Named turns come first, each shown by rows before and after it. Which turns, in which order, take the first row of each pair that follows to the second? Write the first one first, as in the answered first pair.
moli (before -> after):
[-1.79 -2.03 -1.09  1.56  2.06 -1.49  0.50 -2.41 -0.61  1.78] -> [-0.17 -0.08  1.62  2.33  2.20  1.96  1.76  1.28  2.34 -1.48]
[ 3.83 -0.15  4.22  1.50 -2.24  3.80  2.25 -1.99  1.47 -0.64] -> [ 1.20 -3.51  1.51  0.78 -0.42 -1.06  1.21 -4.70 -2.80  3.64]
[-0.10  1.07  0.85 -0.59 -2.17  3.41  0.25 -2.34  1.39 -1.18] -> [-2.54 -2.15 -0.14 -1.10  1.04 -0.86  0.56 -1.84 -1.81  2.05]
[-1.71 -2.32 -0.64  0.53  0.32  0.84  0.67 -4.60 -2.39  0.44] -> [-0.94 -1.76  2.35  0.95  3.26  2.06  2.60  0.79 -0.94 -1.58]
Vaba (before -> after):
[-1.72 -3.93  2.62 -1.80  0.00 -2.04 -0.28 -2.69 -2.02  0.29] -> [ 1.99 -0.56  3.44 -1.88  1.72  0.83  1.63  2.93 -2.02 -2.37]
[ 0.73  0.19  1.31 -2.36 -0.10  0.52  0.21  0.59 -0.29 -2.85] -> [-1.01 -1.03  1.22 -1.43 -1.11 -0.05 -0.63 -1.69  0.74 -2.14]
[-1.09 -0.07 -6.20  2.88  1.58 -2.26 -3.65  0.72 -4.26  1.74] -> [ 0.27  3.07 -3.96  4.88  1.68  1.87 -2.49  4.58  0.79 -2.21]
[ 0.73  0.04 -1.29 -0.63  2.88 -1.28  1.26  3.46 -1.36  2.68] -> [-1.42  0.04  0.49  2.47  1.10  0.10  0.67  2.12  4.35  1.12]
Valeb (before -> after):
[ 1.81  3.43 -0.03  2.28 -1.26  3.29  2.27  1.06  3.50 -3.08] -> [ 1.44  3.82 -5.68  2.07 -0.99  0.40  1.21 -1.88 -0.13  0.57]
[-0.45 -1.42  1.37 -3.13  1.71  0.35  0.10  0.28  0.62  2.39] -> [-0.03 -0.72  2.35 -2.91 -0.05  1.47 -0.32 -0.36  2.35  1.15]
[-0.89 -0.47  3.77  1.80  0.61  2.79  1.26  1.26  3.44 -3.53] -> [-0.60  1.63 -2.52  1.95 -3.02  2.18 -1.07 -4.56  1.78 -0.55]
rep (before -> after):
[-1.51  0.44 -0.32  1.54  0.01  0.66  0.42  0.93  2.00  0.14] -> [-1.21 -0.30 -1.71  0.24 -0.67 -0.30 -0.15 -1.55  0.10  1.42]
[ 1.28  0.65  1.14 -0.56 -0.10  1.40 -0.05  1.22  0.55 -1.59] -> [-0.50  1.08 -0.87  1.42  0.15  0.89 -0.26  0.90  2.11 -0.44]
[-0.13 -0.57 -2.61  1.79  3.80 -0.54 -0.18  1.03 -2.95  1.49] -> [ 1.34 -1.18 -1.03 -0.10  3.45 -0.50  0.08  1.22 -4.22  0.45]
Now pairs of rows:
(2 to 3 turns a pair)
[ 2.21 -2.08 -1.10 -3.27 -2.93 -0.95 -0.92 -5.56 -3.22  0.29] -> [ 1.82 -0.62  4.65 -0.53  0.61  2.56  2.08  3.33  2.37 -4.30] => Valeb Vaba
[-0.38 -3.48  1.02 -1.75  1.76 -2.76 -0.14 -0.28 -3.38  1.30] -> [-1.83 -3.18  4.03  0.35  1.68 -0.91  0.47  1.42  1.57 -1.04] => rep Vaba
[ 4.39  4.75 -3.25 -2.86 -2.83  1.70 -1.79 -1.46 -1.70 -0.14] -> [ 5.11  4.78 -1.46 -3.02 -2.84  2.48 -1.54 -0.41 -0.75 -1.57] => moli rep moli
[ 1.59  0.32 -2.80 -1.04 -0.58 -1.76 -0.08 -2.20  1.40  1.48] -> [ 2.36 -0.94 -0.15 -2.53 -1.24 -1.62  0.07 -2.43  0.90  0.23] => rep Vaba Vaba
[ 4.99  1.84  3.70 -1.76 -5.23  2.74 -1.52 -1.00  0.84 -3.93] -> [ 1.15 -2.54  7.53 -1.81 -3.10 -0.19 -1.00 -0.79  1.86 -3.58] => Vaba moli Valeb
[-0.80 -3.79  1.60 -1.94  1.02 -2.67 -0.19 -0.97 -2.23  0.92] -> [ 0.09 -2.48  3.61 -1.65 -2.21 -0.30 -0.73 -2.35  0.82 -1.71] => Valeb moli
[ 2.21  2.48 -1.80 -0.53 -1.08  1.43 -0.29  1.71  2.07 -0.15] -> [ 0.12 -1.14  0.60 -1.33  2.04 -1.69  1.00  3.64 -0.07  0.50] => moli Valeb
[ 0.28  0.90 -1.04 -0.29  1.66 -0.95  0.39  1.63 -1.66  1.06] -> [ 0.86 -0.36  0.41 -1.72 -0.91 -0.80 -0.43 -1.65 -1.83  0.60] => Vaba rep rep
[-0.49 -1.31  0.39  1.00  0.97 -1.22  0.09  1.33  0.82 -0.08] -> [ 1.40 -0.25  1.26  0.15 -0.67  0.46  0.28  0.86  0.68 -1.27] => rep rep moli
